In the data rows, the value 500 means zero.
Here are some points, each followed by its number:
[530, 481, 507, 463, 723, 305, 368, 565, 584, 337, 862, 511, 417, 656, 621, 422] 0
[344, 598, 365, 470, 209, 603, 514, 527, 322, 605, 262, 339, 618, 348, 392, 547] 1
[655, 513, 714, 637, 667, 560, 587, 565, 557, 479, 355, 546, 368, 741, 495, 405] 2
[575, 434, 277, 565, 478, 530, 506, 523, 349, 471, 519, 471, 535, 604, 415, 603] 3
[499, 482, 220, 447, 510, 401, 511, 573, 302, 419, 241, 340, 463, 360, 495, 506] 4
[477, 648, 578, 488, 733, 466, 243, 543, 533, 501, 955, 591, 551, 655, 518, 581] 5
[564, 486, 691, 568, 635, 380, 291, 472, 446, 428, 859, 736, 585, 511, 445, 681] 6
[501, 410, 432, 650, 787, 647, 668, 480, 305, 253, 762, 302, 605, 721, 517, 456] 7
[444, 488, 813, 407, 513, 331, 339, 569, 617, 496, 545, 736, 592, 206, 284, 714] 8
[422, 575, 788, 457, 387, 415, 381, 367, 489, 488, 748, 680, 545, 376, 519, 624] 9
[428, 496, 517, 386, 269, 372, 616, 535, 631, 632, 407, 508, 509, 323, 491, 361] 10
[411, 564, 296, 432, 186, 476, 564, 482, 715, 458, 337, 576, 662, 252, 354, 502] 11
[469, 548, 147, 729, 500, 511, 624, 722, 513, 309, 10, 302, 552, 298, 474, 352] 12
[501, 434, 184, 494, 469, 651, 514, 478, 517, 615, 348, 574, 474, 499, 412, 657] 13
[580, 581, 489, 614, 609, 610, 729, 562, 638, 433, 161, 434, 343, 553, 508, 364] 14
[274, 484, 527, 498, 494, 572, 267, 506, 512, 523, 500, 568, 610, 359, 309, 620] 15
[416, 535, 767, 419, 364, 389, 357, 351, 487, 466, 774, 776, 601, 301, 469, 679] 16
[597, 533, 420, 454, 442, 556, 488, 470, 331, 603, 594, 451, 506, 712, 487, 651] 17
[415, 617, 673, 377, 438, 488, 533, 511, 718, 611, 461, 608, 187, 490, 530, 396] 18
[346, 627, 753, 308, 650, 502, 365, 546, 701, 581, 593, 654, 265, 552, 391, 508] 19
[377, 617, 340, 433, 284, 472, 644, 516, 591, 525, 301, 506, 600, 288, 451, 400] 20
[628, 461, 559, 517, 641, 492, 530, 496, 572, 441, 528, 422, 428, 633, 537, 346] 21
[421, 542, 82, 613, 465, 734, 461, 475, 281, 504, 490, 304, 602, 579, 441, 588] 22
[527, 483, 424, 468, 597, 603, 689, 431, 441, 527, 375, 518, 453, 560, 700, 507] 23
[626, 450, 337, 405, 459, 396, 549, 421, 609, 442, 692, 558, 465, 542, 648, 475] 24
[371, 540, 502, 455, 498, 416, 287, 582, 472, 411, 470, 627, 639, 274, 231, 605] 25
[588, 602, 506, 626, 616, 639, 759, 541, 623, 431, 173, 446, 363, 551, 484, 364] 26
[416, 440, 750, 396, 542, 384, 354, 475, 660, 503, 613, 720, 619, 206, 321, 699] 27
[462, 449, 157, 456, 508, 486, 491, 489, 263, 502, 270, 234, 429, 418, 595, 411] 28
[384, 519, 783, 483, 169, 429, 487, 320, 465, 566, 654, 725, 543, 283, 621, 567] 29
[527, 560, 396, 436, 504, 551, 568, 427, 345, 619, 647, 367, 466, 726, 571, 564] 30
[550, 342, 380, 568, 533, 503, 429, 533, 646, 602, 614, 452, 630, 612, 551, 382] 31
[297, 834, 579, 382, 398, 389, 268, 662, 343, 512, 607, 561, 535, 416, 363, 445] 32
[627, 452, 553, 518, 568, 503, 496, 498, 575, 403, 556, 506, 473, 612, 519, 422] 33
[343, 556, 659, 575, 633, 570, 423, 578, 422, 558, 462, 435, 410, 644, 342, 515] 34
[595, 555, 512, 651, 653, 654, 750, 544, 665, 434, 143, 447, 332, 570, 539, 338] 35
[388, 688, 619, 260, 419, 658, 592, 497, 670, 817, 404, 667, 351, 496, 388, 520] 36
[598, 384, 854, 652, 599, 431, 104, 533, 442, 457, 891, 771, 746, 580, 378, 740] 37
[324, 566, 355, 445, 236, 536, 529, 503, 623, 599, 327, 501, 631, 320, 455, 400] 38
[534, 475, 488, 449, 733, 302, 365, 584, 563, 342, 823, 481, 403, 656, 616, 415] 39
[537, 537, 378, 460, 468, 591, 511, 399, 330, 610, 680, 406, 518, 734, 518, 552] 40
[589, 444, 566, 621, 642, 542, 594, 648, 587, 549, 478, 657, 530, 672, 470, 415] 41
[467, 497, 455, 445, 354, 394, 673, 492, 586, 350, 257, 410, 385, 247, 552, 266] 42
[681, 487, 716, 671, 687, 579, 600, 559, 579, 472, 334, 562, 362, 757, 505, 397] 43
[614, 505, 437, 377, 505, 467, 503, 417, 664, 554, 735, 584, 582, 639, 531, 503] 44
[503, 463, 189, 540, 547, 592, 529, 500, 349, 584, 574, 346, 536, 650, 549, 524] 45
[463, 320, 679, 585, 832, 495, 246, 552, 581, 551, 798, 628, 643, 533, 425, 679] 46
[515, 432, 779, 472, 212, 503, 501, 283, 460, 518, 400, 606, 539, 230, 553, 595] 47
[515, 538, 541, 709, 571, 789, 569, 539, 404, 494, 175, 311, 319, 689, 376, 510] 48
[538, 474, 710, 590, 626, 416, 258, 514, 379, 450, 912, 709, 664, 518, 507, 702] 49
[472, 515, 631, 320, 201, 436, 483, 359, 804, 633, 548, 624, 551, 452, 431, 499] 50
[529, 549, 724, 367, 349, 402, 613, 450, 645, 469, 328, 406, 400, 392, 529, 344] 51
[557, 531, 351, 458, 463, 590, 532, 417, 447, 545, 640, 476, 477, 687, 420, 669] 52
[468, 409, 334, 474, 534, 508, 456, 562, 314, 542, 247, 302, 440, 422, 582, 413] 53
[534, 535, 523, 722, 567, 808, 584, 531, 399, 489, 147, 291, 314, 695, 381, 510] 54
[462, 490, 499, 559, 596, 490, 384, 492, 474, 501, 741, 537, 593, 442, 572, 571] 55
[523, 534, 326, 385, 474, 549, 514, 421, 356, 551, 359, 302, 438, 529, 625, 523] 56
[584, 499, 461, 401, 348, 383, 431, 503, 269, 376, 705, 526, 595, 510, 401, 527] 57
[450, 505, 632, 493, 380, 507, 664, 574, 688, 650, 269, 634, 487, 421, 427, 391] 58
[578, 614, 737, 452, 411, 534, 733, 401, 704, 409, 205, 591, 320, 480, 428, 403] 59
[427, 503, 79, 344, 434, 510, 498, 466, 371, 655, 441, 386, 536, 431, 614, 523] 60
[489, 657, 737, 458, 424, 559, 762, 472, 601, 437, 202, 569, 332, 503, 525, 352] 61
[463, 388, 294, 481, 525, 520, 454, 563, 269, 562, 210, 266, 454, 412, 592, 414] 62
[571, 539, 355, 470, 472, 576, 549, 429, 411, 511, 634, 448, 465, 686, 426, 649] 63
[537, 442, 512, 631, 835, 435, 374, 643, 386, 234, 679, 456, 600, 715, 406, 535] 64
[701, 526, 589, 606, 694, 586, 668, 524, 632, 373, 402, 631, 336, 722, 517, 453] 65
[471, 518, 284, 749, 564, 616, 546, 702, 527, 372, 36, 258, 563, 344, 434, 332] 66
[546, 356, 260, 570, 514, 606, 404, 485, 404, 541, 577, 421, 567, 668, 393, 609] 67
[429, 537, 730, 414, 373, 394, 379, 364, 465, 474, 728, 735, 582, 311, 482, 660] 68
[527, 517, 542, 490, 456, 572, 468, 470, 325, 656, 631, 400, 526, 730, 505, 559] 69
[510, 431, 574, 614, 472, 493, 410, 362, 397, 507, 818, 695, 576, 502, 684, 558] 70
[537, 452, 170, 516, 518, 588, 536, 484, 347, 514, 566, 377, 519, 639, 498, 595] 71
[628, 587, 509, 644, 651, 564, 734, 634, 608, 479, 175, 465, 383, 543, 496, 358] 72
[606, 574, 613, 459, 532, 464, 650, 569, 537, 517, 202, 613, 409, 492, 579, 357] 73
[528, 440, 296, 502, 482, 554, 496, 596, 442, 635, 267, 633, 528, 492, 385, 628] 74
[337, 609, 311, 412, 230, 488, 608, 471, 589, 544, 345, 533, 591, 280, 478, 402] 75
[618, 526, 663, 749, 364, 348, 433, 522, 312, 347, 774, 584, 576, 663, 432, 672] 76
[467, 613, 619, 312, 190, 470, 540, 487, 438, 673, 412, 421, 481, 456, 425, 569] 77
[365, 601, 419, 458, 266, 479, 588, 529, 608, 506, 308, 503, 612, 315, 445, 420] 78
[572, 553, 377, 368, 472, 415, 547, 525, 247, 531, 299, 351, 402, 465, 593, 459] 79
[574, 374, 453, 434, 514, 451, 472, 408, 634, 611, 738, 446, 490, 640, 737, 392] 80
[324, 577, 695, 571, 647, 568, 428, 590, 422, 558, 450, 441, 397, 640, 337, 499] 81
[457, 331, 840, 487, 503, 538, 521, 448, 566, 376, 473, 553, 548, 240, 305, 640] 82
[584, 492, 407, 381, 354, 360, 426, 502, 252, 371, 718, 509, 594, 493, 440, 512] 83
[431, 544, 825, 413, 371, 368, 391, 428, 392, 503, 701, 648, 596, 303, 479, 627] 84
[611, 549, 475, 456, 590, 456, 626, 499, 530, 392, 491, 426, 406, 595, 615, 381] 85
[542, 407, 717, 819, 446, 485, 545, 440, 514, 280, 506, 661, 724, 364, 487, 650] 86
[386, 589, 632, 552, 599, 521, 426, 646, 503, 463, 479, 531, 355, 603, 267, 552] 87
[603, 547, 439, 446, 447, 535, 504, 448, 338, 558, 611, 426, 531, 751, 448, 628] 88
[457, 484, 441, 377, 652, 449, 377, 467, 475, 430, 691, 363, 519, 554, 677, 517] 89
[381, 687, 909, 403, 454, 329, 321, 619, 561, 652, 649, 571, 512, 365, 434, 533] 90
[528, 452, 544, 638, 864, 441, 369, 656, 385, 215, 678, 456, 571, 721, 382, 544] 91
[618, 502, 553, 677, 646, 685, 604, 516, 765, 446, 205, 492, 407, 625, 378, 405] 92
[464, 400, 483, 246, 530, 412, 378, 442, 670, 526, 849, 451, 517, 517, 672, 349] 93
[597, 511, 505, 666, 628, 644, 625, 534, 734, 436, 273, 522, 405, 604, 431, 453] 94
[312, 826, 603, 375, 410, 380, 287, 646, 385, 513, 616, 562, 532, 419, 375, 456] 95
[591, 530, 529, 670, 628, 671, 672, 549, 641, 459, 270, 475, 371, 601, 513, 404] 96
[575, 396, 453, 458, 508, 496, 493, 429, 606, 618, 679, 433, 479, 644, 718, 410] 97
[493, 450, 128, 445, 516, 470, 546, 521, 277, 452, 222, 288, 387, 359, 578, 445] 98
[568, 532, 371, 472, 477, 588, 546, 426, 461, 533, 654, 482, 476, 699, 425, 642] 99
[547, 679, 740, 434, 432, 550, 778, 485, 644, 449, 213, 596, 280, 436, 515, 338] 100
[501, 462, 672, 576, 670, 453, 264, 405, 409, 452, 959, 718, 622, 575, 547, 690] 101
[377, 386, 192, 407, 370, 555, 400, 462, 421, 784, 439, 343, 613, 507, 579, 512] 102
[512, 561, 751, 545, 434, 404, 698, 411, 801, 238, 517, 730, 369, 466, 552, 378] 103
[240, 493, 548, 464, 519, 571, 195, 538, 478, 602, 531, 551, 636, 336, 304, 541] 104
[511, 469, 194, 560, 556, 604, 545, 511, 354, 558, 525, 344, 518, 637, 532, 522] 105
[575, 510, 442, 335, 494, 424, 492, 432, 570, 536, 441, 476, 471, 436, 678, 395] 106
[522, 358, 269, 398, 420, 539, 478, 231, 510, 461, 535, 413, 594, 498, 666, 635] 107
[518, 425, 610, 618, 494, 501, 393, 367, 421, 509, 866, 703, 580, 533, 658, 548] 108
[520, 554, 296, 227, 376, 386, 501, 434, 685, 685, 553, 612, 544, 432, 619, 454] 109
[595, 582, 470, 654, 683, 601, 806, 563, 636, 404, 139, 451, 329, 584, 493, 313] 110
[457, 335, 841, 498, 513, 538, 529, 452, 553, 362, 458, 540, 533, 235, 314, 625] 111
[509, 599, 629, 717, 450, 510, 443, 406, 300, 464, 833, 474, 496, 740, 613, 590] 112
[452, 548, 321, 288, 621, 332, 340, 508, 366, 474, 691, 372, 388, 524, 657, 517] 113
[533, 404, 658, 633, 446, 475, 356, 342, 490, 451, 832, 735, 628, 520, 558, 655] 114
[620, 513, 438, 387, 511, 467, 515, 432, 618, 542, 703, 560, 559, 637, 529, 501] 115
[474, 377, 350, 456, 397, 485, 400, 467, 486, 694, 403, 433, 628, 366, 508, 727] 116
[519, 504, 314, 273, 597, 442, 558, 485, 260, 306, 570, 224, 354, 455, 664, 407] 117
[705, 477, 763, 637, 659, 547, 556, 549, 661, 400, 382, 623, 415, 694, 392, 479] 118
[495, 598, 667, 375, 361, 554, 710, 401, 743, 653, 397, 636, 381, 511, 506, 419] 119
[619, 506, 551, 441, 749, 220, 401, 605, 550, 360, 877, 539, 445, 652, 624, 373] 120
[614, 531, 492, 387, 509, 414, 556, 519, 591, 584, 675, 590, 540, 613, 532, 456] 121
[479, 415, 325, 634, 427, 934, 512, 531, 427, 829, 155, 353, 436, 579, 669, 576] 122
[280, 581, 474, 422, 509, 505, 369, 605, 394, 520, 456, 594, 582, 266, 320, 505] 123
[482, 422, 289, 497, 502, 512, 452, 566, 322, 533, 194, 266, 451, 452, 561, 421] 124
[546, 553, 374, 366, 439, 452, 592, 500, 290, 550, 271, 347, 421, 400, 590, 480] 125
[540, 378, 428, 332, 600, 367, 499, 471, 544, 316, 619, 325, 417, 425, 682, 324] 126
[454, 552, 562, 236, 229, 321, 675, 442, 640, 614, 482, 470, 392, 318, 693, 335] 127
[534, 416, 353, 584, 495, 498, 520, 606, 288, 558, 449, 395, 533, 567, 506, 513] 128
[474, 420, 281, 475, 485, 499, 424, 558, 287, 551, 206, 249, 459, 450, 568, 435] 129
[550, 554, 529, 490, 484, 554, 471, 506, 300, 682, 542, 355, 509, 755, 491, 555] 130
[612, 473, 243, 282, 457, 310, 575, 415, 642, 301, 403, 462, 343, 265, 745, 407] 131
[433, 448, 216, 481, 526, 577, 621, 438, 418, 521, 360, 390, 605, 473, 611, 507] 132
[588, 539, 513, 590, 514, 453, 649, 657, 520, 470, 189, 293, 406, 457, 546, 277] 133
[432, 458, 554, 643, 365, 521, 471, 418, 477, 527, 615, 589, 583, 383, 599, 533] 134
[429, 487, 634, 545, 398, 575, 613, 524, 744, 650, 334, 632, 456, 446, 442, 380] 135
[356, 531, 784, 511, 547, 391, 387, 558, 808, 586, 615, 487, 553, 421, 483, 488] 136
[533, 420, 224, 382, 506, 369, 561, 556, 563, 422, 294, 449, 488, 304, 651, 314] 137
[603, 396, 497, 584, 634, 404, 546, 651, 643, 461, 158, 626, 464, 381, 421, 405] 138
[552, 570, 735, 370, 368, 397, 580, 444, 656, 452, 352, 430, 429, 387, 484, 376] 139
[476, 524, 332, 364, 625, 512, 531, 516, 685, 633, 267, 481, 428, 264, 574, 529] 140
[539, 551, 372, 360, 439, 459, 598, 488, 266, 567, 273, 326, 399, 413, 607, 473] 141
[487, 411, 421, 571, 514, 669, 458, 421, 491, 645, 599, 352, 551, 611, 562, 632] 142
[558, 584, 533, 520, 497, 476, 371, 500, 580, 515, 830, 647, 493, 580, 481, 581] 143
[468, 512, 301, 330, 607, 480, 512, 510, 694, 641, 298, 498, 454, 237, 572, 541] 144
[460, 477, 642, 539, 316, 607, 590, 559, 470, 650, 215, 524, 466, 481, 274, 566] 145
Which three points above are nearest to each new point, looking only along the 4 directions in which the numbered points spread most? Their numbers follow each, nearest first.
[616, 532, 655, 714, 406, 365, 444, 532, 324, 350, 766, 567, 553, 664, 429, 647] --> 76 46 112
[609, 497, 547, 521, 612, 500, 564, 505, 546, 381, 512, 399, 407, 664, 571, 334] --> 21 85 33
[553, 513, 486, 305, 477, 400, 474, 448, 604, 545, 423, 492, 480, 445, 664, 373] --> 106 109 144
[513, 477, 328, 402, 454, 441, 594, 405, 398, 493, 482, 414, 522, 451, 737, 531] --> 107 56 117
[433, 614, 658, 390, 465, 488, 537, 518, 704, 593, 476, 611, 190, 506, 536, 398] --> 18 119 139
[379, 597, 524, 392, 508, 395, 378, 597, 397, 485, 527, 408, 441, 485, 404, 478] --> 134 52 57
[531, 432, 393, 562, 472, 482, 489, 597, 287, 555, 509, 428, 541, 583, 498, 530] --> 3 142 128
[430, 485, 502, 394, 271, 364, 617, 543, 633, 618, 403, 511, 513, 312, 478, 359] --> 10 78 144
[374, 697, 360, 339, 623, 472, 331, 599, 645, 412, 501, 548, 491, 400, 250, 583] --> 134 95 32
[501, 586, 572, 234, 210, 374, 621, 385, 788, 544, 546, 586, 532, 410, 459, 505] --> 50 10 127
[508, 472, 433, 690, 894, 516, 503, 607, 338, 217, 752, 368, 574, 777, 490, 471] --> 7 64 91
[550, 374, 437, 324, 614, 347, 501, 487, 554, 290, 628, 326, 401, 412, 674, 303] --> 126 24 97
[576, 396, 753, 669, 414, 451, 385, 434, 378, 503, 831, 727, 610, 520, 589, 566] --> 114 6 108
[642, 568, 502, 499, 577, 464, 607, 578, 222, 405, 401, 298, 388, 650, 491, 441] --> 23 128 105
[582, 525, 421, 300, 497, 402, 518, 453, 579, 532, 387, 455, 453, 422, 679, 369] --> 106 137 131
[545, 371, 421, 345, 603, 372, 496, 487, 536, 311, 626, 330, 414, 435, 654, 328] --> 126 24 97
[722, 536, 575, 618, 722, 595, 650, 461, 640, 284, 404, 658, 351, 678, 471, 447] --> 65 2 43
[534, 448, 506, 367, 486, 400, 482, 545, 553, 571, 365, 451, 486, 444, 604, 347] --> 106 140 144
[421, 495, 524, 380, 250, 339, 637, 550, 658, 625, 384, 526, 511, 276, 483, 336] --> 10 78 11
[431, 578, 337, 267, 588, 327, 316, 509, 378, 531, 678, 355, 425, 528, 662, 485] --> 113 107 89
[552, 410, 738, 659, 389, 458, 381, 429, 372, 503, 810, 722, 609, 505, 580, 558] --> 114 6 108
[596, 517, 678, 728, 362, 358, 435, 517, 344, 378, 747, 590, 573, 626, 434, 665] --> 76 46 114
[658, 533, 480, 494, 624, 465, 612, 481, 526, 390, 452, 442, 402, 591, 579, 391] --> 85 21 23
[313, 605, 511, 510, 534, 454, 286, 594, 661, 469, 524, 463, 593, 439, 375, 419] --> 134 95 32
[459, 475, 419, 385, 693, 446, 361, 473, 453, 398, 706, 350, 518, 564, 690, 529] --> 89 113 30
[217, 645, 309, 321, 336, 667, 441, 483, 568, 754, 342, 455, 506, 295, 401, 483] --> 38 11 75
[569, 376, 434, 557, 576, 548, 535, 569, 671, 479, 243, 579, 422, 414, 432, 428] --> 138 73 133
[379, 527, 810, 496, 185, 423, 498, 314, 492, 559, 674, 717, 550, 295, 611, 523] --> 29 90 84
[558, 660, 559, 335, 863, 561, 581, 571, 411, 344, 708, 359, 278, 661, 449, 386] --> 21 33 85
[654, 535, 511, 451, 636, 469, 660, 523, 513, 372, 493, 440, 389, 568, 617, 368] --> 85 21 33
[539, 423, 329, 546, 586, 482, 540, 504, 615, 475, 630, 545, 554, 554, 576, 389] --> 31 97 115
[579, 522, 415, 299, 499, 415, 512, 438, 582, 535, 398, 452, 454, 425, 684, 372] --> 106 137 131
[484, 550, 197, 630, 402, 617, 456, 590, 224, 488, 413, 417, 630, 571, 359, 600] --> 22 128 3
[392, 518, 569, 499, 361, 525, 674, 509, 734, 645, 287, 657, 465, 413, 456, 353] --> 58 135 36
[371, 532, 780, 495, 554, 372, 396, 559, 794, 568, 606, 497, 540, 406, 495, 482] --> 136 19 90
[346, 453, 431, 389, 252, 603, 462, 462, 405, 714, 379, 334, 472, 454, 470, 469] --> 116 13 1
[475, 384, 384, 475, 411, 509, 412, 465, 523, 700, 400, 440, 620, 394, 510, 715] --> 116 123 13
[492, 433, 402, 603, 593, 670, 496, 583, 343, 584, 106, 398, 384, 527, 492, 471] --> 122 66 48
[487, 703, 693, 484, 407, 667, 738, 451, 298, 509, 135, 395, 241, 493, 483, 463] --> 138 133 26
[593, 323, 432, 696, 583, 591, 516, 484, 414, 379, 514, 396, 625, 677, 425, 605] --> 130 67 3
[412, 563, 342, 432, 201, 469, 545, 476, 689, 465, 374, 587, 654, 259, 367, 515] --> 11 38 78
[520, 415, 770, 506, 255, 525, 502, 308, 457, 495, 395, 603, 544, 244, 531, 592] --> 47 36 77
[708, 427, 361, 467, 565, 324, 610, 484, 544, 161, 467, 451, 365, 493, 595, 442] --> 85 126 21
[481, 501, 461, 414, 234, 458, 516, 553, 397, 559, 352, 466, 475, 396, 357, 569] --> 77 38 78
[465, 372, 365, 455, 389, 490, 388, 458, 509, 720, 425, 442, 647, 370, 511, 750] --> 116 123 77
[521, 357, 257, 593, 475, 578, 448, 476, 399, 538, 584, 444, 597, 633, 413, 609] --> 67 3 142
[417, 505, 908, 464, 352, 432, 180, 384, 557, 554, 785, 707, 651, 387, 414, 683] --> 16 84 68
[427, 512, 885, 455, 371, 416, 213, 393, 576, 514, 774, 695, 638, 389, 424, 655] --> 16 9 68
[354, 541, 831, 490, 547, 344, 374, 560, 841, 575, 653, 507, 561, 398, 489, 486] --> 136 19 90
[645, 577, 498, 512, 564, 462, 612, 585, 186, 410, 345, 274, 374, 644, 494, 446] --> 23 128 105
[478, 518, 273, 708, 554, 599, 548, 677, 504, 376, 62, 259, 541, 347, 465, 345] --> 66 12 122
[594, 540, 508, 386, 504, 422, 553, 519, 603, 588, 657, 593, 506, 603, 533, 450] --> 121 115 44
[356, 504, 468, 416, 250, 564, 497, 471, 425, 736, 405, 328, 499, 458, 485, 479] --> 116 38 77
[356, 564, 750, 273, 355, 349, 422, 600, 599, 703, 545, 466, 291, 465, 562, 363] --> 50 18 139
[306, 612, 565, 506, 503, 441, 278, 580, 676, 469, 533, 496, 597, 409, 380, 429] --> 134 95 32
[584, 500, 453, 343, 515, 393, 474, 447, 620, 572, 417, 427, 470, 461, 651, 383] --> 106 126 137
[436, 486, 121, 376, 453, 526, 495, 474, 403, 651, 451, 407, 535, 458, 601, 513] --> 60 102 56
[506, 341, 536, 675, 636, 667, 450, 549, 705, 604, 554, 604, 540, 687, 459, 423] --> 41 87 81
[513, 502, 530, 394, 258, 304, 644, 577, 646, 523, 359, 584, 529, 300, 414, 429] --> 10 36 78
[529, 471, 392, 574, 524, 488, 546, 600, 271, 580, 446, 366, 494, 591, 481, 459] --> 128 3 105
[438, 531, 103, 609, 462, 729, 452, 489, 319, 473, 507, 367, 626, 617, 415, 611] --> 22 71 67
[701, 541, 614, 512, 615, 404, 588, 630, 478, 384, 425, 487, 422, 563, 592, 375] --> 21 85 33
[503, 450, 277, 695, 572, 627, 652, 586, 798, 486, 298, 593, 519, 477, 404, 418] --> 138 133 94
[593, 435, 569, 625, 622, 550, 605, 659, 611, 579, 448, 691, 537, 670, 451, 404] --> 41 2 118
[452, 502, 650, 548, 321, 595, 575, 566, 438, 611, 240, 515, 485, 487, 289, 560] --> 145 74 138
[655, 512, 678, 748, 630, 583, 618, 642, 688, 458, 105, 544, 420, 588, 325, 392] --> 92 94 96
[503, 477, 407, 684, 856, 530, 499, 599, 330, 244, 727, 364, 575, 762, 490, 481] --> 7 64 91
[315, 576, 478, 425, 500, 530, 347, 554, 429, 489, 485, 591, 578, 263, 368, 521] --> 123 25 32
[272, 583, 472, 417, 493, 547, 323, 552, 421, 509, 490, 601, 596, 229, 354, 531] --> 123 25 104
[454, 529, 780, 410, 353, 376, 347, 370, 521, 442, 754, 778, 595, 292, 418, 741] --> 16 68 84
[548, 562, 351, 246, 379, 328, 533, 490, 685, 664, 497, 606, 578, 401, 613, 423] --> 109 127 106
[507, 586, 602, 703, 456, 511, 453, 426, 296, 474, 803, 465, 503, 729, 602, 581] --> 112 76 55
[401, 402, 142, 449, 350, 528, 283, 473, 749, 616, 447, 579, 740, 346, 461, 562] --> 116 77 123
[316, 603, 729, 373, 484, 544, 540, 516, 669, 690, 462, 597, 163, 525, 566, 365] --> 18 119 139
[493, 510, 519, 380, 227, 289, 661, 582, 650, 537, 350, 594, 534, 270, 414, 428] --> 10 78 11
[517, 438, 233, 385, 482, 377, 567, 551, 565, 432, 296, 455, 501, 300, 632, 322] --> 137 144 140
[539, 411, 736, 672, 437, 417, 401, 437, 393, 517, 789, 735, 611, 509, 569, 567] --> 114 6 143
[394, 583, 345, 424, 208, 461, 582, 518, 561, 543, 349, 528, 586, 273, 506, 427] --> 75 38 20
[539, 445, 651, 556, 664, 451, 257, 392, 389, 447, 963, 658, 644, 536, 533, 663] --> 101 49 5
[628, 383, 827, 811, 774, 521, 534, 522, 763, 318, 641, 687, 468, 803, 582, 401] --> 118 65 43
[397, 472, 417, 332, 261, 383, 611, 460, 675, 588, 443, 522, 523, 311, 523, 362] --> 10 127 144
[454, 416, 361, 477, 496, 520, 495, 529, 436, 551, 375, 406, 636, 441, 520, 484] --> 13 74 132
[465, 535, 315, 702, 550, 621, 553, 683, 541, 415, 69, 296, 542, 359, 430, 348] --> 66 12 122
[441, 502, 110, 348, 426, 498, 490, 469, 358, 629, 469, 398, 543, 439, 596, 524] --> 60 102 107
[529, 461, 424, 480, 591, 590, 687, 424, 445, 511, 378, 510, 461, 553, 713, 502] --> 23 85 79
[544, 376, 402, 327, 593, 359, 495, 483, 547, 316, 614, 340, 414, 412, 659, 330] --> 126 24 97
[594, 570, 921, 511, 417, 490, 663, 545, 687, 479, 168, 623, 353, 467, 320, 451] --> 59 61 100
[412, 466, 188, 373, 404, 521, 444, 475, 403, 688, 464, 429, 582, 421, 527, 541] --> 102 60 116
[617, 376, 409, 321, 452, 551, 494, 420, 659, 440, 691, 401, 497, 479, 650, 467] --> 24 126 97
[629, 556, 619, 434, 565, 456, 655, 582, 573, 545, 174, 627, 390, 496, 582, 349] --> 73 61 138
[410, 578, 748, 500, 655, 417, 511, 672, 753, 489, 514, 659, 433, 505, 371, 351] --> 19 103 136
[477, 464, 526, 411, 749, 413, 295, 526, 392, 459, 653, 354, 556, 591, 676, 522] --> 89 40 99
[453, 416, 335, 421, 473, 576, 487, 322, 433, 568, 494, 324, 559, 544, 739, 531] --> 107 56 117
[442, 546, 414, 452, 210, 405, 508, 585, 637, 483, 285, 566, 641, 213, 340, 502] --> 11 78 38
[451, 545, 58, 602, 468, 686, 451, 469, 339, 447, 462, 388, 621, 612, 417, 618] --> 22 71 105
[710, 511, 566, 522, 578, 378, 590, 618, 502, 322, 408, 498, 462, 612, 485, 386] --> 21 33 41
[475, 499, 439, 394, 206, 460, 542, 552, 376, 563, 305, 445, 471, 372, 348, 561] --> 38 78 77
[578, 504, 606, 584, 718, 463, 301, 459, 549, 397, 838, 391, 449, 681, 467, 736] --> 112 5 76
[322, 593, 477, 333, 456, 623, 684, 532, 707, 801, 285, 652, 334, 431, 396, 413] --> 58 135 36
[583, 356, 416, 561, 603, 548, 519, 565, 704, 459, 248, 587, 427, 410, 432, 425] --> 138 73 133
[393, 507, 543, 502, 375, 545, 651, 505, 714, 660, 294, 644, 467, 431, 463, 373] --> 58 135 36
[462, 615, 614, 308, 174, 479, 530, 489, 424, 690, 418, 422, 492, 462, 414, 594] --> 77 38 11
[464, 533, 635, 313, 264, 444, 577, 408, 705, 686, 558, 541, 510, 461, 547, 450] --> 50 10 139
[423, 457, 153, 364, 394, 523, 468, 462, 394, 710, 461, 408, 573, 435, 558, 535] --> 102 60 107
[499, 446, 183, 437, 518, 512, 545, 540, 343, 476, 203, 278, 422, 416, 593, 434] --> 98 28 62
[598, 469, 688, 585, 643, 369, 289, 479, 435, 404, 857, 723, 615, 519, 432, 689] --> 6 49 46
[638, 555, 442, 448, 595, 436, 652, 467, 550, 339, 528, 441, 384, 624, 606, 339] --> 85 21 126
[565, 467, 560, 609, 586, 545, 585, 645, 594, 576, 461, 682, 531, 648, 451, 406] --> 41 87 33
[463, 462, 733, 534, 400, 497, 576, 603, 729, 707, 305, 660, 507, 485, 397, 392] --> 135 58 36
[563, 683, 748, 443, 426, 516, 777, 469, 639, 475, 196, 593, 258, 452, 553, 323] --> 100 59 61
